Each run below is a few steps of one of 6 hidden systems, one row a step.
Z, seq 1 (9 x 22):
-112 -169 174 208 -219 -130 -63 13 150 -80 77 265 -224 -15 188 -66 -318
 -66 -2 337 -68 393

188 109 -136 -162 -76 -95 -239 -597 -238 16 -14 68 138 104 170 196 -19
 120 59 73 -18 -132

138 -58 244 60 -159 85 -42 75 -110 85 283 129 21 -143 -67 -592 147 103
 -54 0 55 -152

-498 9 94 -82 129 4 -162 -212 168 138 -275 19 -142 121 169 -42 153 101
 183 183 23 227

37 325 -69 -160 -389 -200 -46 174 -72 -109 21 262 -2 -95 179 86 -132 48
 70 -70 128 -368

138 -140 -49 11 -33 -64 11 -102 212 61 -346 -215 273 73 -219 -345 358
 182 -51 -140 -15 38

-415 230 -21 -49 231 232 0 241 23 11 153 -13 -143 0 -22 47 101 -201 200
 60 -2 -343

91 -78 -105 -41 -233 -267 266 280 255 -108 -312 115 83 -102 179 71 -47 5
 -89 -13 -103 315

84 63 -204 23 49 122 -145 -263 -13 12 -71 -303 234 204 -239 125 -94 -225
 86 -77 -81 -387
Y, seq 2, 9 rows:
-122 -41 72 59 -17 -74 -7 196 154 -46 -31 21 13 -55 -27 -249 165 162 -62
 35 84 151

-231 235 -87 -95 16 -22 -101 68 4 -31 -126 -46 91 76 175 130 45 -9 133
 75 69 -72

203 48 -13 49 -169 -101 146 325 26 -82 -58 48 35 -81 -17 -50 45 32 -16
 -77 25 -48

-56 15 -73 30 188 115 37 2 62 47 -197 -213 92 114 -73 28 200 -88 131 29
 -69 -9

-2 48 23 18 -41 40 164 210 -27 -27 79 164 -207 -75 34 123 -112 -165 86
 16 -81 -115

179 -151 -60 29 -33 -33 77 -142 76 45 -242 -116 111 81 -41 54 -26 -77
 -24 -45 -126 161

30 37 0 36 60 121 -44 -103 -83 28 185 44 -158 20 -156 57 -23 -91 89 -9
 -36 -317

24 -223 61 -76 48 -13 152 -94 48 68 -7 89 -36 -102 67 -63 -16 3 -143 -33
 -129 271

-151 49 -20 30 -60 17 -259 -206 23 1 46 -94 61 119 -71 18 -232 -78 17 25
 55 -160
B, seq 3 (9 x 22):
-71 217 8 77 -65 -80 -416 -357 -152 -61 149 187 -188 154 43 69 69 221
 252 314 137 -235

115 -9 186 -225 -256 -80 39 -67 -111 145 -23 272 93 -190 286 -474 202
 227 -46 -41 22 80

-352 172 43 70 -99 23 -366 -51 188 70 -245 -189 55 229 -153 -265 114 50
 249 44 193 -265

52 159 -109 -177 -205 -281 179 185 102 -141 -77 429 -202 -189 111 97 276
 274 72 -8 6 -170

-73 75 -13 -175 -161 90 60 169 106 176 -356 -308 449 38 34 -302 -38 -205
 -18 -300 4 -121

16 56 -227 243 40 -118 46 226 304 -285 -12 58 -234 64 -375 215 194 9 174
 143 -55 -300

1 6 -125 -416 35 57 435 111 -29 102 -78 84 215 -215 359 102 -30 -233
 -132 -199 -277 90

92 -96 -51 414 -113 85 -156 72 204 -81 -40 -320 93 232 -389 -47 -317
 -356 68 66 -64 -173

131 -81 -248 -160 302 -48 295 -232 -19 -143 155 292 -139 -141 123 378
 307 72 -21 203 -323 92
B, seq 4:
-56 -2 -42 -250 -314 -66 173 -21 198 42 -60 271 42 -170 130 -167 -139
 -196 13 -101 -226 -222

19 -44 -239 26 -172 -81 -100 -236 323 -88 -207 -126 269 125 -212 -93 -12
 -139 47 33 -170 -260

20 51 -256 -176 11 -19 160 -57 105 -154 253 250 53 -180 -41 8 164 -81
 -25 71 -269 -381

-187 -109 -80 -84 -165 48 48 -19 293 -11 1 -16 338 -67 88 -314 -196 -343
 -97 67 -266 -18

12 73 -325 109 -64 -127 -151 -215 187 -273 84 74 111 92 -85 177 -30 -116
 104 342 -190 -257

189 -15 -110 -206 -99 44 194 -76 -71 -43 221 210 316 -199 260 -220 77
 -179 -89 146 -315 -93

-199 -23 -43 180 -80 121 -222 -126 245 -38 17 -105 194 150 -71 -299 -88
 -324 164 344 -196 -136

71 83 -198 -97 -124 -143 36 -235 44 -168 111 427 -76 -76 237 137 108 -8
 168 355 -252 -142

124 -2 47 -121 -281 132 -28 -185 -34 163 -58 -16 415 -13 177 -473 -92
 -284 47 21 -198 -165
W, seq 5:
23 0 128 71 60 138 156 330 -53 145 -145 -204 -144 25 -175 78 -123 -143
 35 -324 98 -44

51 -100 -84 91 141 -47 183 57 127 -23 -220 -34 -288 68 -197 378 25 -3 65
 -84 -60 87

140 -91 0 -113 146 91 167 -70 -196 104 79 -62 -97 -53 -93 283 -200 -72
 -151 -324 -10 -26

43 -267 -7 214 143 -22 15 -20 157 -67 60 -139 -129 42 -357 75 -99 22
 -186 -63 -8 149

-148 -33 -53 -100 290 9 -31 -205 -110 -28 195 20 -163 -9 35 367 -86 68
 -133 9 16 116

114 -153 87 105 -84 -97 -81 18 -66 -71 204 -27 20 -48 -82 -14 -289 117
 -306 -101 149 203

-128 -14 -52 102 259 -50 -244 -174 -31 -92 42 -176 24 130 -79 146 126
 235 -78 156 159 186

-9 88 164 -6 38 1 -38 194 -288 -28 295 86 -111 -106 161 50 -89 155 -133
 -9 220 131

-16 -31 97 172 -50 -115 -186 45 40 1 -251 -221 67 156 -9 -19 -49 179 -29
 9 220 339
Y, seq 6:
31 66 2 16 -126 75 9 144 -62 -61 320 113 -22 -112 -73 -75 -200 -174 -40
 -36 -30 -345

47 -230 -72 19 113 -62 83 -182 170 -40 -111 -50 173 4 22 -101 189 53
 -112 153 -192 342

-128 211 0 -37 -64 140 -176 -39 -157 -4 239 24 41 24 84 16 -218 -217 113
 86 1 -345

246 -218 16 78 -112 -152 132 10 123 -77 -28 148 44 -101 20 -210 149 143
 -112 118 -119 291

-203 192 -4 -60 67 194 -242 -201 -117 119 -4 -159 168 143 78 -56 -24
 -167 183 81 5 -241

135 -98 78 64 -205 -157 164 194 104 -109 116 341 -202 -177 31 -167 74
 115 -37 109 -58 84

-127 70 -54 -126 34 84 -143 -266 6 154 -310 -252 303 169 127 -58 52 -97
 103 -8 -31 13

45 68 52 84 -189 -60 47 232 63 -121 235 307 -274 -132 -134 -111 17 30 78
 40 15 -313

-63 -101 -67 -204 90 6 108 -201 110 135 -353 -143 277 27 184 -62 179 -16
 -38 -35 -155 286
W, seq 7:
71 -70 63 73 -82 -105 104 69 69 20 -259 74 -152 36 85 62 46 59 81 34 -20
 240

83 114 3 -53 26 93 -61 -96 -189 108 -55 -128 3 85 -66 115 -51 -34 85
 -171 83 -213

102 -157 79 106 34 2 153 126 78 2 11 60 -205 -72 -185 -105 130 70 -15
 -31 -35 67

-251 9 5 -136 117 74 -34 -138 11 120 -111 -72 -68 59 33 176 -124 -80 15
 -124 4 17

184 -57 -31 77 -131 -145 32 81 39 -131 103 123 -109 -60 -163 68 -81 98
 -103 -77 44 -90

-104 -87 -41 -120 225 52 1 -180 9 73 -68 -162 134 24 -27 14 129 68 -120
 -93 -18 138

-114 69 22 103 -12 0 -59 219 -1 -117 256 60 -97 -37 -67 51 -173 -43 -65
 44 95 -106

27 -81 -56 -56 19 -130 35 -96 44 -30 -176 -14 93 15 133 95 59 128 -80 41
 -24 318

47 138 0 45 34 82 -147 74 -201 -29 184 -139 95 35 -51 37 -92 -22 -22 -36
 137 -192
N, seq 8:
78 80 88 302 179 74 -222 29 -157 -104 253 24 -205 97 -169 -133 388 252
 193 333 145 -102

-171 28 249 -192 5 66 83 57 -180 217 -138 93 -8 -69 525 -113 24 23 38 70
 21 448

155 73 123 316 -390 -167 -272 101 54 -24 -284 -94 -107 225 -199 -36 -237
 74 165 -44 271 -75

195 86 -52 -187 198 -49 153 -148 -183 79 -129 151 -174 -50 50 136 571
 359 142 -56 7 -54

-218 -65 314 -60 -53 198 108 318 2 302 -129 -171 -19 -57 -18 -336 -197
 -168 -58 -376 114 63

-163 -36 -165 126 4 -293 -90 -79 341 -178 -245 78 -343 134 -259 403 11
 236 70 28 90 43

258 134 -50 -385 41 70 287 64 -382 121 77 32 144 -190 183 184 20 5 -162
 -407 5 -168

-157 -276 76 308 165 65 -94 138 303 -39 51 -334 22 73 -516 -252 -36 19
 -211 -117 93 108

-286 230 -178 -195 288 -44 17 -82 -120 -104 108 180 -252 -9 275 634 -1
 36 86 169 -16 42
N, seq 9 (9 x 22):
149 69 113 127 -113 89 -198 48 -167 15 149 -116 236 37 -18 -378 39 16 8
 84 113 -106

-222 58 51 69 87 -31 -125 -21 84 -18 -76 84 -97 67 121 -98 284 145 188
 319 26 158

50 171 110 -96 -291 -54 20 161 -116 95 -195 93 52 -15 312 -48 -132 -71
 123 -29 70 15

193 -47 -24 165 -125 -101 -48 -9 144 -21 -273 -90 7 120 -253 -146 226
 143 106 -31 47 -71

-150 127 23 -210 170 148 168 56 -83 153 -105 69 -153 -47 110 56 243 -47
 200 -75 -62 -131

-33 -158 69 44 -197 -72 141 196 245 40 -175 20 -52 -54 -96 -118 -206
 -109 -91 -187 -33 115

13 57 -217 -69 81 -64 -25 -232 71 -43 -141 -47 -52 112 -153 332 65 28 89
 -60 -47 -221

84 -63 28 -129 58 121 256 168 -75 33 243 97 -4 -213 -22 -120 31 -84 -154
 -176 -102 -110

-278 -153 -55 76 101 0 -135 -160 261 -40 -86 -193 98 108 -142 31 -168
 -107 -102 45 -56 156
T, seq 10:
-4 -127 153 -10 -66 5 27 -105 53 209 -331 -99 -84 77 -47 -73 -38 36 47
 -204 48 151

-76 64 0 19 59 -36 -45 -37 0 -5 33 85 -345 42 -196 210 9 106 103 -89 98
 -225

68 -154 50 -169 -3 -91 199 3 33 95 -98 54 -40 -123 0 22 6 141 -204 -288
 12 194

-174 6 -14 82 82 39 -162 -16 71 12 -11 -222 -33 116 -287 96 -157 -20 -67
 -170 146 -136

42 -37 -95 -50 145 -136 125 89 -25 -165 158 124 -98 -125 -1 227 132 233
 -182 -22 36 142

-26 -32 65 -23 28 74 -75 54 -123 94 -43 -289 228 55 6 -24 -239 -67 -184
 -213 149 134

55 34 -98 257 135 -90 -135 73 19 -228 146 -22 -126 86 -173 197 100 156
 21 226 93 20

127 20 96 -157 93 46 90 -3 -328 115 10 -43 102 -67 311 80 -17 61 -107
 -84 52 282

88 -25 118 357 -113 5 -241 74 13 -32 -32 -165 -67 189 -221 -75 -166 -19
 96 83 164 12
T, seq 11 (9 x 22):
-29 110 -144 3 11 -16 -194 -227 -21 -131 180 77 76 48 19 41 60 1 82 258
 -56 -229

115 -41 88 -98 -78 52 106 44 -85 54 122 107 163 -156 174 -341 126 15 -82
 35 -80 64

-282 62 25 97 -55 52 -236 -58 165 21 -108 -100 85 154 -17 -191 -27 -108
 152 178 22 -67

49 170 -99 -125 -100 -108 73 44 -37 -110 69 291 -41 -97 180 46 195 104
 95 135 -63 -151

34 -39 62 -70 -161 86 51 53 60 172 -239 -149 263 2 35 -327 10 -150 8
 -158 -65 -15

-204 112 -111 97 88 20 -41 64 182 -106 1 70 -176 75 -128 72 167 -55 236
 205 -77 -247

49 14 -24 -278 -111 -34 280 103 -23 68 -77 182 88 -172 297 -2 -4 -88 -77
 -120 -147 69

-49 -27 -65 153 -103 53 -95 4 231 -4 -131 -217 137 148 -269 -131 -143
 -245 85 -30 -79 -223

-33 14 -171 -122 216 14 210 -22 27 -117 168 235 -120 -132 90 183 282 3
 48 178 -219 -56
Z, seq 12:
-130 109 -176 -68 -2 -15 -165 -67 36 -142 179 -62 258 8 5 3 -74 -47 -100
 69 -10 -200

25 -46 -76 71 23 -59 12 120 106 -162 111 5 226 -57 35 -182 160 45 -96
 206 -69 117

-136 124 -63 12 46 86 -131 -23 -24 -21 -13 -123 213 97 182 -15 -24 -168
 101 248 -56 13

205 60 -48 138 -172 -73 20 108 8 -134 38 129 31 0 80 -60 51 -49 124 256
 -92 -31

101 -6 10 -32 14 118 17 -172 -79 126 -158 -83 142 85 120 -119 130 -110
 162 101 -143 7

12 13 81 89 -127 66 36 58 30 35 42 172 -194 -14 -3 -131 -15 -147 207 137
 -107 -152

34 -72 -7 -143 -69 -49 118 -218 64 109 -235 121 -31 -8 115 7 92 -13 88
 -16 -162 73

-41 9 28 -67 -141 66 -21 -92 46 66 58 85 -40 -26 -105 -153 -113 -134 52
 -104 -71 -324

-116 -134 -54 -111 37 -81 115 -112 226 -8 -67 139 -60 -90 -44 -95 183
 103 -46 2 -141 53

Which system made each run below?
seq 13, 2 rows:
-78 124 -56 -26 -74 51 -12 -3 -25 10 -55 29 -29 63 155 185 -198 -256 165
 92 -93 -111

329 -142 -54 83 -129 -73 114 -42 52 -68 20 98 54 -54 -96 -125 50 1 -46
 42 -148 -23
 -> N
seq 14, 2 rows:
-178 -90 123 -59 197 136 41 -131 -75 144 4 33 -173 -1 148 56 -13 -79 52
 82 -81 224

94 -16 71 120 -248 -88 -146 -70 -44 -13 31 77 -133 52 -57 51 -308 -8 7
 -34 97 -66
 -> W
seq 15, 2 rows:
353 74 -100 19 -103 74 37 -20 -65 8 -114 -103 409 41 90 -331 348 -80 160
 178 -173 -138

-205 117 136 70 83 268 53 196 14 116 -24 43 -92 33 145 -263 228 -250 359
 283 -162 -88
 -> T
seq 16 (2 x 22):
89 165 40 -82 -393 -209 -94 -50 -68 81 -391 93 -50 108 236 198 -260 25
 160 -104 143 11

401 24 -41 48 4 -8 27 -21 -128 41 -104 -122 48 56 -289 -123 383 218 68
 -190 85 -269
 -> W
seq 17, 2 rows:
-10 -66 -75 71 180 15 -49 7 -16 -153 290 -75 127 -29 -85 -9 28 34 -178
 106 -9 50

-168 18 10 -2 90 24 -61 62 -53 -73 199 19 89 -38 190 0 -82 -37 -93 184
 12 170
 -> B
seq 18:
256 -55 -101 -57 -251 -189 69 -102 110 9 -302 9 145 10 -33 -47 36 75 -18
 -161 -41 -18

-59 69 -95 -51 207 169 16 2 -18 16 108 -134 84 5 -188 -81 237 -41 38 -77
 -40 -330
 -> W
seq 19 (2 x 22):
-70 -51 93 202 -36 -47 -60 27 120 -31 -39 146 -310 55 -84 -40 67 53 176
 208 -6 46

48 127 -32 -259 -42 -10 93 -112 -176 106 -129 75 45 -34 257 141 45 15 49
 -114 -21 -36
 -> Z
seq 20:
283 -322 65 286 171 -1 62 -55 -14 -61 117 -53 -128 15 -208 4 44 92 -138
 107 -60 342

-226 -7 111 -2 260 177 -203 -277 -236 125 177 -108 -157 105 62 228 -212
 -47 0 38 103 106
 -> W
seq 21, 2 rows:
-68 123 -81 -196 -1 -17 203 97 29 47 -227 115 -54 -32 180 153 166 -51
 160 -49 -111 -64

122 -89 -12 38 -158 5 156 177 155 43 -171 -98 91 -14 -165 -122 -98 -162
 -40 -220 -75 -84
 -> N
seq 22 (2 x 22):
-69 71 -11 27 75 121 39 119 -32 -5 10 -14 100 29 206 -59 77 -184 146 263
 -138 73

146 27 -26 108 -203 -26 1 6 16 -37 -131 69 20 72 129 10 -87 -172 172 210
 -137 23
 -> Z
seq 23 (2 x 22):
-89 85 267 -34 -160 59 -27 164 -96 161 -70 87 -44 -40 205 -331 49 38 126
 1 106 64

-78 114 26 99 -100 -96 -146 -19 101 27 -365 -36 -128 182 -32 39 138 136
 255 50 128 -10
 -> B
seq 24 (2 x 22):
103 -69 -32 157 227 -74 129 348 -20 -272 350 79 32 -154 24 -56 298 246
 -211 258 25 318

-169 126 52 21 60 136 -230 -35 -203 89 -134 -366 337 206 319 116 -304
 -217 12 117 111 290
 -> Z
seq 25, 2 rows:
-252 -123 199 -155 34 -23 84 -37 -27 120 88 196 -352 -132 127 163 -289
 59 -166 -181 61 261

20 -58 -22 -61 -159 -231 -217 -289 4 -27 4 7 -27 27 -142 177 -288 242
 -248 -257 220 -13
 -> Z
seq 26, 2 rows:
-94 25 -43 -95 122 92 7 -313 4 134 -81 86 -256 70 -72 169 114 -44 225 -7
 -120 -243

51 -75 86 -194 -201 -37 250 134 54 72 34 246 -84 -229 67 -164 -77 -28
 -101 -215 -81 -57
 -> Z
seq 27:
-157 38 23 -189 322 80 115 67 -82 139 -136 -170 -52 -18 -26 105 268 192
 -60 -282 143 89

-254 47 57 83 5 -43 4 376 122 -57 -8 -67 -188 -2 -118 196 -265 -21 -81
 -166 192 44
 -> Y
seq 28, 2 rows:
-151 151 121 -31 142 68 32 166 -186 70 6 67 -241 -2 198 160 79 63 150 56
 118 98

118 6 113 100 -180 -101 3 185 -25 55 -271 -89 -50 72 26 63 -171 32 10
 -135 157 185
 -> Y
seq 29 (2 x 22):
-28 -142 187 302 49 119 -31 117 82 105 -138 -188 -180 159 -188 -80 -122
 -115 97 5 41 182

91 101 -77 -67 146 -23 115 -57 -196 -21 14 148 -291 5 92 480 22 60 108
 15 -3 -10
 -> Z
seq 30:
-7 33 10 -124 59 77 -12 -205 -74 111 30 91 -107 -15 -60 -29 155 40 109
 -69 -39 -247

-132 -113 119 -62 -77 -18 100 94 155 70 -16 110 -103 -120 -46 -227 15 33
 -63 -116 -19 33
 -> T
seq 31 (2 x 22):
-174 -27 -161 -9 55 -108 -128 -36 190 -163 -70 -164 487 40 212 -159 117
 43 -155 302 -48 353

30 371 -63 152 -127 52 -160 338 -168 -152 97 -29 137 99 182 59 -55 -184
 257 307 71 -253
 -> N
seq 32 (2 x 22):
-6 -203 60 182 332 166 194 42 77 68 -87 -114 -308 80 -233 141 151 -88
 108 20 -120 166

-111 -35 85 -88 -1 9 105 -9 -85 60 71 167 -297 -61 155 350 -382 -141 -38
 -90 -29 122
 -> T
seq 33, 2 rows:
-119 -23 -174 0 30 110 -124 -39 217 -94 155 -249 446 5 -295 -356 49 -147
 -147 -34 -90 -346

-329 8 -175 14 242 6 107 220 284 -234 158 112 61 -94 101 -20 249 -68 -8
 393 -208 146
 -> Z
seq 34, 2 rows:
188 71 2 65 -104 -181 -11 123 -79 -70 -153 8 -72 39 -1 148 77 241 9 -72
 188 86

74 46 78 -31 146 95 46 95 -169 131 -130 -182 9 40 -40 11 180 99 23 -201
 137 29
 -> N
seq 35 (2 x 22):
117 60 -86 5 60 -52 204 273 32 -18 -244 -67 -128 19 -114 254 150 43 70
 -194 45 -33

83 -92 -13 -27 182 98 271 171 -5 97 -143 -161 -56 -14 -121 162 29 -89
 -46 -262 -57 71
 -> N
seq 36:
-247 118 22 -227 90 255 1 -183 -124 238 -123 -78 164 66 349 -16 -52 -342
 204 83 -182 -23

186 -117 47 291 -382 -152 8 167 263 -167 50 249 -165 -31 -181 -215 -167
 -69 62 158 -87 -105
 -> N
seq 37:
113 -69 232 49 -44 107 109 158 -154 155 39 48 -83 -73 95 -226 -4 -46 17
 -38 8 128

-89 -65 56 125 -30 -64 -157 -184 109 59 -260 -63 -147 174 -87 70 -43 66
 126 43 62 120
 -> N
